which system made each run:
run 1, j_119 (11 x 18):
-16,-2,26,17,6,-18,-5,-1,23,-21,-8,4,3,-4,-12,-7,-15,6
9,-26,13,-5,12,-12,-12,-7,12,-25,11,14,-7,11,-17,-12,2,-7
28,-10,-16,-6,3,-14,-2,-1,5,7,11,26,-8,18,-26,-4,-11,2
9,2,-11,-2,-13,-17,2,22,-2,13,-4,35,0,-4,-17,18,-19,-11
-6,-18,7,-10,-19,2,-11,27,-15,9,-19,19,-2,-11,-8,9,4,-29
1,-3,2,-15,-15,22,-10,-3,-28,20,-18,5,-2,6,-12,-4,31,-24
3,41,-20,-6,-7,24,12,-7,-33,11,-12,0,-3,8,1,8,27,-13
-10,40,-17,0,5,17,17,15,-27,0,-4,-27,1,-13,26,9,-1,-18
-24,6,8,-2,7,3,13,2,-17,11,9,-50,8,-16,42,-12,7,-6
-16,-2,5,6,-2,-1,5,-28,-2,0,12,-41,10,3,40,-19,23,38
-8,13,-8,25,13,7,-3,-24,23,-24,18,-25,15,10,19,1,-3,57
run 2, j_119 (11 x 18):
-23,-33,16,-2,18,-2,-3,13,-13,-30,-13,-6,4,-9,1,2,14,-1
17,-17,3,-10,16,4,-14,-30,-14,6,-5,-17,1,33,-11,-5,2,4
13,29,-15,4,-3,-12,11,-22,9,7,18,18,-4,24,8,21,-12,-1
-6,3,-12,11,-13,-6,2,39,20,-7,8,7,-13,-8,21,8,-24,-11
-24,-30,20,2,-9,-5,-13,22,6,22,1,-11,7,-12,-14,-24,4,-6
-8,-11,11,-1,-3,-2,2,-24,-13,-3,-15,16,2,12,-21,-10,43,20
22,25,-26,5,12,14,-9,-8,-15,-29,-14,10,-2,21,-15,20,-5,6
1,15,-5,-5,23,0,9,15,1,9,16,-10,1,0,2,25,-36,-39
-9,-21,15,-14,-14,-23,15,11,0,25,0,-8,-18,-6,34,-17,1,-24
-2,-4,-4,8,-43,-3,-23,-5,-13,10,3,-3,9,8,8,-33,32,25
-16,19,-21,19,7,29,-1,-1,-3,-13,10,8,23,-4,-26,24,24,34
run 3, j_607 (11 x 18):
14,3,8,-14,-22,-1,-7,-24,-8,8,-8,8,7,-5,28,25,-4,-2
9,18,-10,0,-16,30,-6,-4,13,-3,13,-7,-8,-7,26,7,6,-8
-10,16,-1,5,2,19,11,7,13,16,6,-25,-6,-13,1,-24,7,2
-10,7,15,3,7,-14,15,-6,-3,-8,-18,-13,1,-13,-3,-27,8,17
11,-4,3,-4,13,-7,-8,-19,-12,-34,-6,-3,11,0,-5,-2,-1,19
16,-9,-8,-6,23,4,1,-16,8,-5,19,-4,8,3,-3,22,-17,10
6,-11,-5,1,-1,-9,12,7,28,16,9,3,-11,-4,16,12,-26,6
1,-11,12,7,-26,-8,-13,11,29,4,2,8,-9,-7,4,-21,-8,5
-2,-10,9,5,-10,10,-12,0,15,-6,-2,21,-2,-6,-29,-17,22,10
9,7,-5,-4,9,12,5,1,-8,2,-22,22,-2,-2,-37,13,4,1
13,14,3,-14,4,-4,4,4,-14,6,-12,13,2,-9,-10,20,-23,-34
run 4, j_903 (11 x 18):
-12,-48,17,2,-6,-18,-9,-37,5,-17,8,27,11,19,1,7,40,40
33,-19,-42,11,8,18,-17,10,16,-13,-12,12,-14,28,-12,29,-29,44
-13,13,17,15,11,-15,-5,13,37,22,10,19,9,8,-30,34,-58,-29
-11,-41,33,-9,-8,-14,8,19,32,1,-3,21,-47,3,13,-22,9,-50
32,-3,-24,-5,-43,7,-29,22,-9,18,-2,14,-18,12,-29,-59,22,-1
-12,31,-19,6,-14,4,15,17,-27,7,-4,54,25,-26,-52,25,31,5
-17,-7,-11,-14,29,5,25,45,-49,-12,-51,-5,-14,-16,10,40,-7,-33
1,12,15,-21,-13,-6,-23,-13,-55,37,-9,-48,12,28,28,-11,-11,-58
-10,26,-7,-5,-40,19,11,-48,-16,16,38,4,4,13,52,5,69,0
-15,43,-58,30,6,39,24,23,1,-20,10,-35,0,-14,35,10,15,60
-58,31,33,35,50,-10,3,-1,4,-13,-6,-66,43,-7,-9,5,-39,24
run 5, j_607 (11 x 18):
29,-46,5,-32,11,4,-4,-26,-23,-6,-13,-18,4,-12,18,3,7,19
32,11,-10,-6,-12,16,-9,-41,8,20,10,-10,17,1,17,20,-14,33
-2,26,0,13,-5,19,15,0,46,-4,15,-2,-6,-30,24,16,-16,15
0,-10,19,6,7,9,-1,21,37,-11,-17,-22,-25,-22,0,-37,-15,2
16,-16,26,-8,4,-15,-7,-27,11,-3,-7,5,1,0,-35,-44,10,16
32,5,-17,-8,8,-4,10,-20,-1,-20,0,41,5,-8,-30,15,5,30
22,4,-17,-7,10,12,-2,27,9,4,3,13,7,-24,-16,39,-44,-10
0,-26,29,-20,-13,-7,1,16,16,31,3,4,-9,-28,11,-3,-19,-44
19,-15,5,-18,-46,4,-9,-8,-8,14,-10,19,-18,-8,9,-34,41,-5
9,39,-23,3,-21,37,-12,-7,-26,7,-2,9,23,-14,-28,-2,35,20
-21,38,3,-3,30,24,29,9,-22,0,-18,-17,17,-40,-8,35,-4,-13
run 6, j_224 (11 x 18):
-6,-19,15,12,33,-10,26,-3,39,-15,-45,1,-27,2,-12,1,-22,40
20,-4,26,4,-12,-26,-51,-8,1,-15,-20,-2,18,18,-28,-22,-46,-8
27,-22,8,-22,-6,-14,-5,-16,12,-10,37,61,-5,2,-29,4,16,-33
44,-5,-49,-8,-9,2,24,33,16,21,-11,31,-38,-5,-13,-2,-16,20
-18,24,-1,10,-27,-3,-7,50,-8,49,-20,6,23,-32,-36,4,-30,-12
-28,-29,26,-17,-18,23,-4,28,-28,-5,-34,23,-7,-34,-3,9,46,-44
36,11,-36,-28,-11,50,-12,-6,-58,6,-28,-24,-13,10,14,-4,37,-9
-11,70,-27,-6,12,12,36,-16,-44,22,20,-16,27,-8,23,40,7,-19
-42,4,3,3,20,-10,41,24,-5,-23,8,-44,-8,-28,78,17,-4,-9
-25,-23,22,6,-1,2,-23,-19,-6,4,25,-85,22,4,51,-49,14,25
-23,6,29,15,14,0,3,-85,17,-23,34,-8,31,19,5,-5,52,56
run 7, j_742 (11 x 18):
-25,23,-7,-5,-18,-18,44,2,-21,55,-3,-6,5,-16,29,7,15,3
-23,18,-6,15,-34,9,-14,17,-20,-19,-23,-31,-1,-7,53,-10,14,12
-26,9,15,11,12,39,-28,-23,-7,-10,23,-48,22,17,11,-4,24,-9
-11,17,-1,2,50,-3,38,-41,-1,-11,11,-30,-7,28,15,6,12,15
9,15,-8,17,18,-43,2,-10,15,-33,18,-21,-4,29,25,-18,-43,17
-17,-28,21,17,4,-42,-17,-9,32,-26,53,16,20,13,-3,-11,-9,9
-8,-57,-2,13,11,-22,-2,-4,25,-11,1,34,-3,25,-29,4,10,53
11,-12,2,17,-6,-15,-28,4,15,8,-40,37,2,35,-55,21,-38,20
6,-7,22,-4,-7,-5,-7,14,17,-5,-29,67,-21,7,-41,35,-16,-49
34,-26,-17,-25,-19,12,6,40,7,25,-19,46,-52,0,-22,-4,4,-50
20,22,-24,-19,-50,14,4,39,-23,64,-3,24,-9,-24,-29,-26,17,-36
run 8, j_788 (11 x 18):
2,10,-2,3,4,15,2,16,1,2,-25,-20,5,-28,1,6,-22,17
-6,1,36,-8,2,-5,-16,-19,-9,-9,-4,-19,19,-10,7,-3,-11,-20
23,-4,1,-17,3,0,6,-33,-2,-20,9,0,-13,7,21,-9,18,2
25,18,-30,3,0,6,5,-4,13,7,27,-2,5,-3,-2,0,-16,26
-19,-3,16,8,2,-11,12,14,25,7,11,7,16,-35,-3,14,-21,9
-3,-36,29,-4,-3,-5,-14,3,8,-16,-27,-10,-8,-13,8,-20,1,6
30,-1,4,-11,1,3,-24,-33,-13,-7,-4,2,7,18,-27,-17,6,7
26,25,-15,-7,7,-4,19,-13,6,-8,7,36,-6,-2,-13,28,-11,-5
8,-3,-11,-4,-5,-4,8,41,15,9,3,1,-13,-24,16,4,-35,-20
-12,-23,25,-11,-21,-9,-12,9,-9,27,8,-12,12,-21,-2,-34,14,-16
8,3,0,-10,-16,14,2,-24,-25,-9,-19,15,1,-8,-9,-12,53,19
run 9, j_266 (11 x 18):
52,-13,-11,-18,-10,25,-22,-19,19,-13,28,0,-8,-8,10,-16,0,6
11,2,-9,0,7,8,17,-4,29,21,32,19,17,-31,-34,4,-3,31
-2,-11,19,-3,12,-7,25,18,19,-14,-40,6,-9,-48,-3,4,-19,20
25,-21,33,-25,-9,6,-33,-8,-9,-6,-24,-7,4,-19,-9,-16,-14,-26
31,-11,-5,-29,0,10,5,-36,-15,10,15,34,3,3,-16,21,27,-11
28,23,-44,-7,-4,15,30,18,7,9,4,17,-17,-24,11,23,-11,12
-17,13,17,-2,-16,6,6,33,15,25,4,-17,11,-54,10,-10,-18,-17
-14,-25,38,-21,-3,10,6,-22,-15,-1,-17,-14,-1,-26,14,-23,46,-4
38,19,-25,-15,-1,29,-13,-34,-35,-13,-11,-15,10,7,-2,-4,22,30
2,45,-19,8,16,9,9,-10,-1,-5,33,-1,38,-17,-2,47,-27,7
-18,-13,21,-1,30,-12,30,8,30,-15,15,-27,-11,-25,46,10,-29,-11
run 10, j_788 (11 x 18):
-5,2,4,2,17,-7,0,-1,-3,-14,-14,20,-11,30,-16,23,-9,-28
9,-4,-15,-7,2,-15,6,16,-4,12,3,5,-27,28,8,-3,-13,-32
-7,1,-13,0,-21,-15,5,18,-8,32,24,12,-2,9,-4,-18,14,-12
-25,-2,-11,8,-17,9,8,24,-11,7,-6,19,1,-9,-8,2,37,10
-19,5,-5,9,6,31,-11,18,-22,-2,-33,-15,6,1,-12,16,11,1
-15,18,14,-2,15,8,-3,-18,-23,1,-16,-22,4,22,10,19,-1,-31
-1,19,-11,-1,3,-8,13,-19,-5,-5,17,-15,-16,28,44,-1,7,-17
-10,12,-26,17,-6,-2,8,6,15,10,48,-14,4,9,20,-11,6,18
-41,-15,6,24,8,-4,10,12,24,4,14,-6,16,-12,-5,3,9,41
-21,-30,22,17,15,-5,-17,-3,8,-22,-37,-12,4,11,-10,2,-6,33
17,-12,15,2,18,-14,-28,-32,1,-22,-14,3,1,47,-19,6,-22,-4
run 11, j_742 (11 x 18):
-10,-20,-11,-10,6,-3,2,31,-31,-10,1,-3,8,-15,6,5,7,-13
-3,-18,1,-12,-5,1,-7,-6,-26,27,-4,-22,11,7,15,6,2,-3
-4,19,0,-1,-17,5,5,-26,-8,11,-1,-5,3,9,30,17,13,3
-6,19,-12,15,0,16,2,2,18,-15,12,-15,-9,7,25,6,-1,6
-21,3,12,14,17,-1,3,3,21,-2,19,-26,1,5,-2,-20,-5,1
-11,-11,16,4,14,-26,7,-16,0,-16,-1,-4,2,10,-5,-24,12,18
13,-8,-8,4,3,-14,-18,-13,-7,-26,1,10,9,22,-12,3,-6,20
2,-8,-2,4,13,-10,-4,-3,12,-4,13,23,9,15,-18,31,-21,-3
0,-26,7,-2,0,-19,11,14,25,12,-9,25,-20,4,-4,12,-18,-7
10,-13,7,-2,-32,-6,-14,13,13,18,-16,25,-15,4,-14,-20,0,-6
3,9,-7,-2,-22,20,-6,10,-8,10,-7,32,-1,-8,-31,0,28,-9
run 12, j_266 (11 x 18):
8,-3,22,-3,6,-39,2,-20,2,-7,-2,18,3,12,-17,-12,-14,-7
20,-24,-18,-6,-6,-16,-7,11,1,-23,9,36,-11,10,-1,5,0,0
5,-19,-19,2,-7,7,-7,34,11,26,5,16,-2,-1,-23,9,-15,-1
-20,-8,18,1,-12,-4,13,15,6,30,-32,17,-10,-12,-10,7,2,-10
7,8,9,-12,-23,14,-8,1,-19,-2,-40,9,-19,1,7,-7,22,-24
8,30,-18,-9,-8,27,-4,-1,-28,9,11,5,6,3,-11,6,25,-29
-16,32,-21,0,12,7,37,12,-19,12,13,-9,1,-14,14,13,14,-8
-19,17,1,1,-2,-5,11,12,-17,4,1,-46,8,-20,40,-20,-5,-2
-17,-4,17,0,-7,0,-16,-28,-19,-7,21,-35,28,1,25,-17,26,15
0,2,-15,12,20,11,-7,-37,-4,-26,13,-21,19,22,11,15,10,49
3,16,-3,23,25,-6,-9,-11,31,-21,17,-20,15,15,2,18,-51,28
run 13, j_224 (11 x 18):
-30,-31,20,4,30,-23,25,44,26,22,-8,2,-18,-8,-26,-4,-24,-24
1,-34,19,-8,-34,-24,-24,9,-24,9,-41,5,-12,12,-12,-48,18,-2
23,21,-30,-5,-33,18,-23,-16,-33,-5,14,45,16,14,-26,9,43,3
2,23,-49,4,26,32,31,32,-3,4,-1,19,-12,-2,-3,64,-11,-7
-29,-1,12,-2,7,-7,8,44,-14,39,-31,-47,-8,-5,28,7,-42,-43
-29,-9,39,-12,-41,-13,-13,-15,-32,9,5,-16,4,-3,34,-46,55,-36
12,25,-42,6,-10,35,9,-31,-16,-32,28,2,-2,8,20,-11,74,47
-19,43,-35,31,56,23,21,1,7,-9,11,-38,26,9,-5,48,-35,43
-51,-34,62,9,43,-42,3,-1,17,-9,-15,-41,8,10,28,18,-52,-29
23,-52,41,-15,-31,-41,-38,-50,11,-20,17,-7,-18,39,36,-64,20,-7
43,33,-41,17,-23,1,0,-48,42,-2,65,49,2,27,-30,-22,27,61
run 14, j_903 (11 x 18):
-12,3,-25,10,7,-1,19,4,-8,18,-7,-1,-12,32,19,31,1,11
-25,20,1,24,-12,-9,-9,12,7,5,-1,-19,2,22,25,8,-22,-7
-34,-7,18,17,-1,4,-12,-4,17,-10,19,-9,0,19,6,-12,24,-6
-1,-5,-14,15,12,6,0,-4,9,-10,0,-2,-13,30,-16,-19,20,26
-2,15,-10,18,13,-23,2,1,1,-12,-1,13,7,22,-24,9,-19,17
-13,-26,7,3,12,-26,0,14,9,-16,8,15,-4,15,3,16,-17,-16
4,-33,-2,-2,-13,-10,-15,12,10,23,9,3,-13,25,-2,-16,-6,-11
-2,2,-6,9,-32,0,-5,6,11,24,1,32,-3,8,-19,-4,14,7
-13,7,-12,9,-5,13,4,34,-3,-11,-23,26,-11,-9,-16,16,7,-6
-11,5,3,-5,12,3,-7,23,-29,6,-22,-10,-2,9,-17,2,-7,-39
-4,7,6,-16,-9,-8,6,-18,-32,18,1,2,-4,21,12,-4,26,-33

runs to name:
run 15 (2 x 18):
6,-9,28,-17,20,1,-3,-15,-8,14,-20,14,11,-4,-41,21,-14,-26
29,3,5,-26,-12,-6,7,-20,-12,-5,-14,31,-29,12,14,8,10,-43
 | j_119
run 16 (2 x 18):
-27,-10,18,17,-5,-12,1,-13,18,13,5,-19,14,1,16,-3,-2,33
-8,-12,26,16,-3,5,-23,-26,26,-28,-6,0,3,11,2,-1,7,22
 | j_224
run 17 (2 x 18):
26,10,25,-24,32,1,7,-52,-11,-13,-15,-31,-18,19,11,-16,-3,-27
40,42,-31,-6,-4,-30,21,-28,-1,-8,39,3,-5,12,27,-19,-14,7
 | j_788
run 18 (2 x 18):
-1,-16,-10,-6,39,-6,23,1,-15,-15,-10,-12,5,-9,3,23,-10,25
9,-10,17,-7,5,-22,-11,-18,-2,11,-7,-25,10,14,21,6,-40,-2
 | j_903
run 19 (2 x 18):
10,-39,-6,-6,24,10,2,0,15,5,0,-1,-7,5,-3,26,-15,16
16,0,12,2,-9,-12,-6,-6,28,25,-11,5,-9,11,-4,0,-38,-5
 | j_903
run 20 (2 x 18):
7,-15,-16,6,16,-19,-2,-6,2,-34,23,2,9,10,6,2,-6,32
-6,-23,6,11,12,-18,-13,-3,20,1,16,3,19,13,-15,16,-29,20
 | j_742
run 21 (2 x 18):
0,-17,-7,9,-9,13,-14,29,18,1,1,10,-4,-13,-28,-15,2,15
-5,-6,15,-4,15,-1,5,-1,-6,8,-20,15,9,-11,-44,2,6,3
 | j_119
run 22 (2 x 18):
29,12,2,9,4,-5,-15,-37,39,-43,31,-7,-18,27,17,-32,-7,12
20,-3,-16,7,31,-15,19,-3,46,-5,55,16,2,-5,-31,-12,-22,30
 | j_788
run 23 (2 x 18):
4,-8,-22,11,6,1,0,15,15,15,6,4,-9,24,-6,11,-21,8
-21,-2,16,12,-11,-13,-3,11,11,25,-10,9,-3,12,-12,0,-10,-15
 | j_224
run 24 (2 x 18):
-2,31,-6,19,-13,6,-13,-3,11,-14,12,17,4,13,-9,6,2,-5
-15,4,-6,7,21,9,14,27,9,-7,7,3,-12,-4,-14,2,4,-19
 | j_607
run 25 (2 x 18):
-3,17,-27,6,-2,34,-3,15,-8,28,-1,-26,18,-7,17,40,-19,11
-39,24,35,10,8,13,12,-14,18,18,-12,-31,2,-5,22,15,-5,-17
 | j_903
run 26 (2 x 18):
-5,32,-1,2,-15,13,8,-10,-9,21,-5,10,13,-11,-16,4,16,2
-9,15,-2,-2,10,10,18,7,-16,-25,-21,-2,-7,-16,15,14,12,-6
 | j_903
run 27 (2 x 18):
2,-13,22,-3,0,-10,4,-4,19,-21,-4,38,-12,-14,-19,-6,14,-6
31,-16,-17,-15,6,12,-3,20,-5,-9,-16,18,-19,-4,-25,-11,0,-5
 | j_266
run 28 (2 x 18):
-18,-4,0,11,-13,-26,-2,11,-3,31,-4,-13,9,12,6,-5,-19,13
-31,-13,16,15,-14,-10,-10,-4,1,-11,1,12,12,8,8,9,20,7
 | j_119
run 29 (2 x 18):
-20,-16,20,0,-15,8,-7,4,-4,6,-13,17,26,-38,-12,19,13,16
10,-8,16,-9,0,31,-20,-11,-9,-18,-48,-7,-10,-4,4,12,3,-3
 | j_788
run 30 (2 x 18):
-25,31,20,18,-13,10,-3,-8,34,-21,28,19,-18,15,12,0,22,-44
-6,-15,-28,10,26,8,22,27,16,-11,19,-5,-33,17,-13,-37,28,9
 | j_742
run 31 (2 x 18):
15,30,0,1,-55,7,-2,-22,-3,-11,-22,8,-13,-16,34,-32,37,28
-2,35,-27,19,6,59,-25,10,-1,-30,22,-20,24,-16,-17,6,16,14
 | j_742
run 32 (2 x 18):
1,-41,24,8,3,-15,-1,-9,38,-12,-33,3,-35,18,2,-27,-2,31
31,-1,5,7,-22,-1,-44,-11,12,-10,-17,30,3,22,-51,-20,-11,8
 | j_266
run 33 (2 x 18):
27,-16,-27,-15,-32,2,21,25,-3,31,-31,25,-38,-14,6,-18,15,17
-6,35,8,6,-36,12,-29,12,-30,16,-27,2,40,-30,-28,-1,-3,3
 | j_119
run 34 (2 x 18):
-29,-8,8,5,-3,1,-2,13,-15,7,3,4,26,-17,-13,15,14,2
0,-25,2,-9,2,18,-6,-3,-15,-10,-26,-4,-10,8,14,19,17,3
 | j_224
run 35 (2 x 18):
-9,-11,8,6,22,-23,24,-1,22,3,21,-17,3,-10,3,-20,-10,25
-8,-24,21,12,-4,-23,-14,-9,15,-10,-9,-3,13,-4,-9,-18,-7,39
 | j_224
run 36 (2 x 18):
7,-29,0,-20,-7,10,6,17,-18,-7,-23,-4,-24,-15,24,-15,25,-10
17,22,-16,-6,-15,19,-20,-14,-33,26,3,-19,22,7,-15,-12,10,6
 | j_788
run 37 (2 x 18):
-15,18,24,8,8,-6,-8,-19,7,-20,22,-9,26,-14,-3,-5,-2,-1
11,-26,-6,-8,24,0,16,-6,15,-27,16,2,-17,-1,10,-5,9,12
 | j_119
run 38 (2 x 18):
13,-9,-12,-7,-2,-23,12,20,-9,-7,3,26,-8,-13,-21,-20,5,0
1,-18,-11,-7,-8,-4,-4,32,-24,9,-12,13,8,-16,-16,5,0,0
 | j_266
run 39 (2 x 18):
20,37,-26,1,25,43,16,-20,14,16,33,-37,13,-20,-11,-10,4,35
-21,33,16,11,34,-25,36,-1,7,-21,-1,-29,21,-44,9,-3,-30,25
 | j_742
